In the data rows, zero lies at 4.5, halfway between 4 and 5.
Here are some numbered points:
array([4., 4., 5., 4., 2., 5., 5., 4., 5., 3., 3., 5., 3., 4., 4., 4., 2., 3., 6., 5., 4., 5., 4., 8.]) 0
array([6., 3., 6., 3., 2., 5., 7., 3., 5., 4., 4., 5., 4., 4., 3., 3., 4., 5., 6., 4., 3., 5., 6., 5.]) 1
array([5., 3., 5., 5., 9., 3., 4., 5., 6., 3., 8., 4., 2., 3., 5., 4., 5., 6., 3., 5., 6., 6., 6., 7.]) 2
array([5., 4., 5., 1., 4., 3., 6., 5., 7., 7., 3., 8., 6., 7., 3., 2., 4., 6., 6., 5., 1., 5., 3., 6.]) 3
array([4., 5., 5., 5., 2., 5., 3., 4., 5., 4., 3., 6., 4., 5., 4., 6., 4., 2., 4., 5., 5., 5., 3., 7.]) 4
array([5., 6., 2., 6., 6., 2., 2., 5., 3., 5., 6., 3., 3., 6., 5., 5., 7., 5., 3., 4., 5., 5., 5., 2.]) 5
array([5., 6., 4., 4., 5., 3., 3., 7., 4., 4., 5., 5., 2., 4., 5., 4., 6., 7., 3., 4., 3., 5., 4., 3.]) 6
array([5., 5., 4., 2., 0., 4., 4., 6., 4., 5., 2., 5., 3., 5., 3., 3., 5., 6., 5., 6., 1., 4., 5., 2.]) 7
array([5., 3., 5., 5., 7., 4., 5., 6., 7., 4., 7., 5., 2., 2., 5., 4., 5., 6., 4., 5., 5., 6., 6., 7.]) 8
New points follow, each followed by the number of its nearest point above.
array([4., 6., 6., 6., 6., 3., 3., 6., 4., 7., 6., 3., 4., 6., 4., 6., 6., 2., 4., 5., 7., 4., 6., 4.]) ~ 5
array([6., 5., 5., 5., 9., 3., 5., 4., 3., 2., 9., 3., 1., 3., 5., 4., 6., 4., 3., 4., 6., 7., 5., 6.]) ~ 2
array([4., 5., 4., 3., 1., 4., 3., 6., 4., 5., 3., 5., 3., 5., 4., 3., 5., 6., 5., 6., 2., 5., 5., 2.]) ~ 7
array([4., 4., 5., 4., 3., 2., 5., 7., 3., 2., 5., 5., 4., 4., 3., 3., 3., 4., 5., 7., 5., 7., 7., 9.]) ~ 0
array([4., 4., 3., 5., 3., 3., 4., 0., 3., 6., 3., 4., 6., 5., 5., 7., 5., 2., 4., 4., 3., 3., 5., 4.]) ~ 4
array([6., 4., 5., 1., 3., 4., 6., 5., 7., 6., 3., 8., 6., 7., 3., 2., 4., 7., 6., 5., 1., 5., 3., 5.]) ~ 3
array([5., 5., 1., 3., 6., 6., 6., 5., 6., 5., 4., 3., 5., 6., 6., 4., 6., 3., 6., 6., 5., 3., 2., 1.]) ~ 5
array([2., 5., 4., 5., 5., 7., 1., 0., 1., 6., 0., 4., 9., 5., 4., 8., 3., 7., 3., 0., 4., 2., 3., 6.]) ~ 4
array([4., 5., 5., 7., 6., 3., 5., 3., 4., 3., 7., 5., 3., 4., 6., 7., 3., 1., 4., 4., 5., 5., 4., 6.]) ~ 4
array([3., 6., 3., 5., 8., 5., 1., 4., 3., 4., 5., 2., 4., 4., 4., 6., 6., 8., 1., 2., 7., 4., 4., 5.]) ~ 5
array([5., 5., 5., 7., 6., 3., 5., 3., 4., 3., 7., 5., 3., 4., 7., 6., 3., 1., 4., 4., 5., 5., 4., 6.]) ~ 4
array([3., 6., 6., 6., 0., 2., 4., 5., 4., 7., 3., 5., 6., 5., 4., 6., 4., 3., 4., 5., 4., 4., 6., 3.]) ~ 4
array([5., 6., 6., 7., 3., 4., 3., 5., 6., 5., 9., 3., 7., 3., 6., 7., 9., 3., 0., 4., 9., 6., 7., 4.]) ~ 5
array([2., 5., 4., 4., 5., 6., 1., 1., 2., 6., 0., 4., 8., 5., 4., 7., 4., 7., 3., 0., 5., 3., 3., 6.]) ~ 4
array([5., 4., 0., 3., 4., 6., 4., 7., 6., 7., 2., 4., 4., 7., 4., 2., 8., 6., 8., 5., 5., 4., 3., 2.]) ~ 7
array([4., 5., 6., 5., 0., 5., 7., 9., 4., 5., 4., 7., 8., 3., 4., 6., 5., 0., 5., 7., 4., 4., 5., 2.]) ~ 4
array([4., 5., 3., 3., 6., 5., 4., 6., 1., 4., 2., 5., 5., 4., 4., 6., 4., 6., 5., 3., 1., 3., 4., 2.]) ~ 6
